128 stands for zero in the data rows.
Some points:
tensor([160, 128, 139, 176, 187, 114, 102, 200, 129, 145, 117, 125,   0,
         52, 104, 153,   0,  71, 129, 135, 142, 113, 105, 154])
tensor([163, 110,  93, 130, 139, 167, 179,  86, 137, 139, 126,  75, 116,
        106,  26, 177, 102,  55, 131, 146, 112, 103, 108,  77])
tensor([142, 132, 145, 172, 160, 139, 100,  64, 140, 180,  63, 105, 100,
        165, 105, 149,  91,  65, 110, 138, 215, 115, 124, 166])
tensor([139, 151, 173, 148, 115, 133, 112,  89, 135,  76,  83, 139, 186,
         95, 128, 146, 142,  27, 205, 197, 159, 144, 168, 109])
tensor([145, 114, 119, 133, 172, 167,  95, 114, 173, 120,  99, 164, 108,
        165,  32, 147, 125, 123, 117, 101, 146, 130, 145, 161])
tensor([195, 125, 183, 135, 191,  90, 140, 130, 128, 121, 106,  78, 171,
        157,  45, 143, 142,  47, 119, 119, 109,  14, 149, 132])
tensor([112, 148, 179, 172, 171, 203, 100, 144, 126, 105, 109, 165, 183,
         90,  72, 202, 148,  77, 115, 137, 113, 203, 105, 153])
tensor([192,  63, 141, 191,  99, 155,  65, 142, 145, 170,  84,  66, 117,
        169, 104, 160, 129,  55,  99,  89, 132,  75, 143, 111])
tensor([144, 111, 142, 111, 143, 112, 118,  97, 102, 144,  88, 118, 119,
         78, 116, 146, 103,  19, 123, 199, 122, 143, 145, 112])
tensor([150, 122, 150, 161, 137, 120,  92, 129,  64, 114,  32, 119, 198,
        112,  52, 150, 111,  77, 175, 153, 124, 117, 139, 148])
tensor([142, 122, 192, 113, 151, 174, 126, 195,  81, 157,  80, 162, 123,
        161, 117, 110, 106, 123, 148,  29, 110,  48, 162, 119])
tensor([151, 240, 151, 148, 156, 171, 139, 114, 113, 142,  69, 128,  96,
        153,  62, 149, 148, 118, 136, 140, 138,  93, 154, 119])
tensor([189, 200, 126, 116, 110, 109, 157, 171, 139, 136,  44, 109,  74,
         87, 141, 190,  91,  89, 183, 215, 136,  81, 175,  86])
tensor([163, 160, 176, 194, 141, 134, 124, 128,  54, 124,  51, 181, 149,
        123,  84, 199, 143, 117, 103, 141, 118, 112, 182, 145])
tensor([189,  97, 255, 138,  73, 124,  95, 144,  50,  93,  50, 167,  34,
        103, 114, 183, 156, 137, 158, 244, 192, 117, 108, 129])
tensor([161, 162, 167, 120, 124, 113, 106, 120, 102, 117,  17, 108,  85,
        157,  92, 163, 197,  73, 156, 120, 112,  94, 128,  93])
tensor([ 99, 158, 143, 138, 178,  83, 128, 142, 170, 125,  67, 152,  67,
        195,  98, 172,  96, 110, 157,  64, 190,   0,  33,  93])
tensor([190, 162, 184, 120, 176, 144, 147, 134, 141, 164,  74, 177,  57,
         90, 101, 174, 132,  62, 158, 132,  72, 120, 149,  83])
tensor([ 81,  90, 157, 151, 112, 114, 145, 177, 144, 157,  90, 241,  91,
        102,  83,  79, 122,  56, 189, 143, 140,  77, 120, 104])
tensor([ 84, 146, 101, 152, 160, 123,  93, 138, 123, 155, 113, 160, 122,
        188, 176, 131,  80, 100, 126,  61, 123, 111, 148, 133])
tensor([128, 138, 128, 149, 160, 111, 139, 153, 154, 175,  40, 132,  85,
        118, 130, 137, 177, 118, 165, 111, 179, 149, 174,  84])
tensor([122, 130,  58, 164,  95, 123, 133, 145, 116, 145,  89, 255,  64,
        153,  91, 183, 210, 117, 131, 118, 118,  98, 118, 102])
tensor([164, 122, 153, 164, 126, 167,  71, 139, 143, 199, 123, 160, 153,
        127, 108, 135,  90, 115, 143, 142, 106, 116, 144, 158])
tensor([142,  84, 175, 121, 164, 136, 122, 146, 103, 130,  68, 137, 203,
        167, 105, 149, 107, 140, 152, 145, 114, 120, 152, 152])
tensor([148, 125, 131,  47, 235, 154, 101, 139, 106, 146,  68, 174, 104,
        106,  90, 184, 178, 123, 128, 146, 175,  97, 203, 109])
tensor([238, 136, 104, 150, 187,  30, 129, 165, 181, 163,  71, 179,  94,
        109,  46, 226, 118,  82, 113,  97,  63,  91, 127,  93])
tensor([145, 141, 183, 177, 150,  86, 147, 127, 147, 136, 137, 164, 149,
        158,  82, 142, 148,  58, 116, 196, 155, 133, 202, 178])
tensor([157, 184, 158, 163, 159, 147,   2, 130, 148, 135,  84, 138,  91,
        120, 108, 121, 119,  80,  99, 161,  91, 121, 132, 133])
tensor([140, 110, 151, 144, 131, 136, 104,  95, 120, 130, 110, 139, 186,
         81,  97, 185,  71, 121, 107, 162, 150, 143, 162,   0])
tensor([154, 137, 142, 143, 156, 144, 120, 195, 149,  79,  29, 138,  85,
         83, 133, 149,  93, 151, 136, 182, 196,  58, 183, 101])
tensor([103, 183, 156, 140, 139, 127, 107, 222, 126, 209, 103, 134, 212,
        135, 129, 171, 147,  63, 123, 128, 168, 145, 105, 105])
tensor([255, 200, 116, 171, 184,  31, 113, 113, 119, 127, 129, 150, 129,
         83,  85,  58, 158, 104,  96, 135,  97, 106,  25, 106])
tensor([107, 180, 150, 156, 124,  41, 103,  50, 217, 126,  85, 166, 205,
          0, 119,  97, 168, 133, 125,  88,  94,  60, 118, 186])
tensor([122,  48, 148, 145,  95, 122, 111, 132, 209, 136, 106,  78, 128,
        222,   0, 112,  86,  87, 167, 174, 123,  78, 160,  90])
tensor([174, 135, 179, 163, 138, 126, 205, 116, 135, 166, 129, 102, 119,
        145, 134, 196, 104, 113, 161, 180, 138, 116, 160,  98])
tensor([156, 152, 133, 149, 140, 134, 119, 121, 138, 128, 132, 136, 120,
        142, 132, 153, 106,  96, 133, 115,  98, 120, 153, 102])
tensor([142, 146, 112, 161, 145, 121, 125, 181, 181, 127,  40, 182,  57,
        177, 105, 169, 114,  61, 142, 108, 131, 121, 141,  82])
tensor([182, 112, 146, 152, 154, 170, 122, 115, 144, 175, 147,  77,  79,
        148, 108, 127, 186,  68, 128, 138, 133,  68, 138, 114])
tensor([147, 168, 161, 156, 166, 163, 255,  91, 145, 156, 114, 142, 160,
        160, 122, 152, 145,  96,  78,  86, 144, 125, 173, 178])
tensor([142,  77, 117, 144,  71, 169, 102, 149, 101, 165,  94, 107, 101,
        112,  93, 147, 113,  95, 102, 159,  68,  78, 122, 144])
tensor([110,  85, 151, 165, 148, 157,  84, 175, 141, 159, 163,  87, 132,
        170,  98, 156, 116,  71,  22, 164,  96,  57, 170,  75])
tensor([116, 127, 106, 226, 186, 100,  93, 151, 105, 157, 100, 139,  79,
        193, 134, 151, 113, 134, 244,  55, 103, 101, 195, 131])
tensor([210, 173, 160, 104, 121, 113, 109, 149, 102,  67, 154, 128, 156,
        197,  87, 126, 123, 136, 117, 145, 155, 107, 237, 136])
tensor([211, 153, 141, 173,  67, 216, 123, 129, 198, 100,  68, 203, 154,
        141, 131, 197,  87,  64, 127, 156, 155,  95, 143,  96])
tensor([178, 106, 152, 108, 186, 130, 124, 144, 102, 136, 112, 126, 138,
        131,  98, 138, 105,  81, 113, 168, 119,  10, 117, 105])
tensor([179, 169, 131, 108,  73,  85, 175, 174, 155, 102,  76, 121, 143,
        156, 154, 197, 107,  33, 178, 155, 103, 133, 144, 120])
tensor([112, 120, 158, 204, 153, 151, 145, 182, 102, 115,  58,  95, 115,
        135, 109, 191, 121,  65,  31, 165,  82,  76,  81, 117])
tensor([169, 134, 160, 152, 154, 123, 160, 105, 142, 168, 103, 188, 105,
        153, 117, 160, 110,  96, 117, 194,  95, 119, 126, 122])
tensor([150, 157, 167, 168, 156, 114, 124, 165, 174, 232,   0, 154,  89,
        127, 106, 100, 120, 112, 125, 101, 144, 130, 184,  60])
tensor([141, 141, 111, 167, 168, 141,  96, 162, 171, 129, 133, 143, 132,
        135, 197, 162, 151, 126,  94, 130, 109,  72, 170, 116])
tensor([175, 133, 139, 129, 174, 199, 142, 144, 177, 188,  23, 130, 110,
         88,  97, 143,  87, 137, 154, 153,  79, 162,  57, 184])
tensor([183,  67, 142, 161, 163, 140, 129, 163, 176, 160,  57,  96, 174,
        151,  53, 112,  91, 114,  82, 141, 134,  79, 158, 102])
tensor([181, 128, 161, 194, 180, 136, 102, 201, 147, 128, 155, 115, 146,
        102,  76, 152, 129, 219, 137, 140, 117,  69, 119, 124])
tensor([167,  63,  97, 171, 131, 176,  98, 144,  87, 166,  83,  85, 184,
        127, 110, 179, 124,  75, 148,  80, 134,  97,  81,  97])
tensor([173,  80, 127, 192, 152, 164, 136, 170, 133, 167, 131, 143, 129,
        109,  83, 132, 135,  42, 136, 154,  97,  45, 154,  92])
tensor([147, 126, 176, 164, 182,  96,  93, 135, 107, 151,  84, 124, 126,
        190, 112, 178,  53, 117,  81,  87,  94, 163, 189,  91])
tensor([108, 177, 163, 154, 102, 126, 110, 122, 149, 104,  41, 141,  99,
        171, 104, 167, 145,  71, 144,  93,  99, 102, 161, 121])
tensor([138, 155, 102, 128, 135, 138,  88, 181, 190, 146,  59, 189, 108,
        202, 127,  77,  93,  88,  96, 114, 115,  60, 173,  71])
tensor([144, 134, 142, 187, 124, 145, 157, 199, 111, 159,  93, 144,  80,
        152,   3, 136, 112, 118, 122, 187, 103,  69, 149, 130])
tensor([217, 128, 130, 195, 169,  81, 154, 141, 126,  89, 148, 169, 146,
        139,  91,  47, 122,  93,  84, 118,  81,  86, 151,  68])
tensor([ 92, 190, 162, 193,  79, 145, 123, 142, 251, 154,   0, 123,  85,
        155, 100, 176, 121, 159, 162, 216,  97,  57, 133,  28])
tensor([201, 142, 135, 139, 166, 157, 134, 146,  90, 137,  11, 173, 156,
        164, 102, 145, 182, 105, 138, 196,  88, 113, 181, 165])
tensor([144,  97,  76,  98, 135, 213, 115, 149, 182, 199,  27,  78, 122,
        101, 115, 114, 116,  88, 125, 182,  67, 164,  78, 144])
tensor([132, 140, 184, 131, 236, 113, 107, 160, 178, 106, 105, 107, 138,
        121,  54,  77, 158,  83, 159, 130,  98, 126, 144, 101])
tensor([201, 155, 127, 178, 164, 132,  95, 138, 162, 122,  97, 134, 123,
         77, 103, 142, 135, 112, 123,  94,  99,  89, 138, 128])
tensor([145, 112, 189,  94, 155, 110, 115, 166, 152, 171,  96, 104, 154,
        105, 117, 191, 131, 103, 220, 199, 100, 127, 155, 110])
tensor([151,  62, 153, 135, 212, 114,  63, 105,  92, 138, 118, 210, 123,
        192, 113, 150, 114,  96, 104, 164, 121, 111, 164, 138])
Along one direction, these points spread out more than along any other. Take the direction at right angles to it along which they spread out most. Then take the direction at right angles to both along which they spread out most. Go by this last direction. Where along it does each point below lie, from 0 to 99? The average is 50, and the first point in the table lies past the average. One standard deviation of the points above along it is 16.
tensor([178, 106, 152, 108, 186, 130, 124, 144, 102, 136, 112, 126, 138,
        131,  98, 138, 105,  81, 113, 168, 119,  10, 117, 105]) 58
tensor([179, 169, 131, 108,  73,  85, 175, 174, 155, 102,  76, 121, 143,
        156, 154, 197, 107,  33, 178, 155, 103, 133, 144, 120]) 49
tensor([161, 162, 167, 120, 124, 113, 106, 120, 102, 117,  17, 108,  85,
        157,  92, 163, 197,  73, 156, 120, 112,  94, 128,  93]) 43
tensor([142,  84, 175, 121, 164, 136, 122, 146, 103, 130,  68, 137, 203,
        167, 105, 149, 107, 140, 152, 145, 114, 120, 152, 152]) 46
tensor([148, 125, 131,  47, 235, 154, 101, 139, 106, 146,  68, 174, 104,
        106,  90, 184, 178, 123, 128, 146, 175,  97, 203, 109]) 33
tensor([192,  63, 141, 191,  99, 155,  65, 142, 145, 170,  84,  66, 117,
        169, 104, 160, 129,  55,  99,  89, 132,  75, 143, 111]) 80
tensor([189, 200, 126, 116, 110, 109, 157, 171, 139, 136,  44, 109,  74,
         87, 141, 190,  91,  89, 183, 215, 136,  81, 175,  86]) 55
tensor([142,  77, 117, 144,  71, 169, 102, 149, 101, 165,  94, 107, 101,
        112,  93, 147, 113,  95, 102, 159,  68,  78, 122, 144]) 79
tensor([144, 111, 142, 111, 143, 112, 118,  97, 102, 144,  88, 118, 119,
         78, 116, 146, 103,  19, 123, 199, 122, 143, 145, 112]) 56
tensor([167,  63,  97, 171, 131, 176,  98, 144,  87, 166,  83,  85, 184,
        127, 110, 179, 124,  75, 148,  80, 134,  97,  81,  97]) 72
tensor([210, 173, 160, 104, 121, 113, 109, 149, 102,  67, 154, 128, 156,
        197,  87, 126, 123, 136, 117, 145, 155, 107, 237, 136]) 27
tensor([142, 132, 145, 172, 160, 139, 100,  64, 140, 180,  63, 105, 100,
        165, 105, 149,  91,  65, 110, 138, 215, 115, 124, 166]) 56
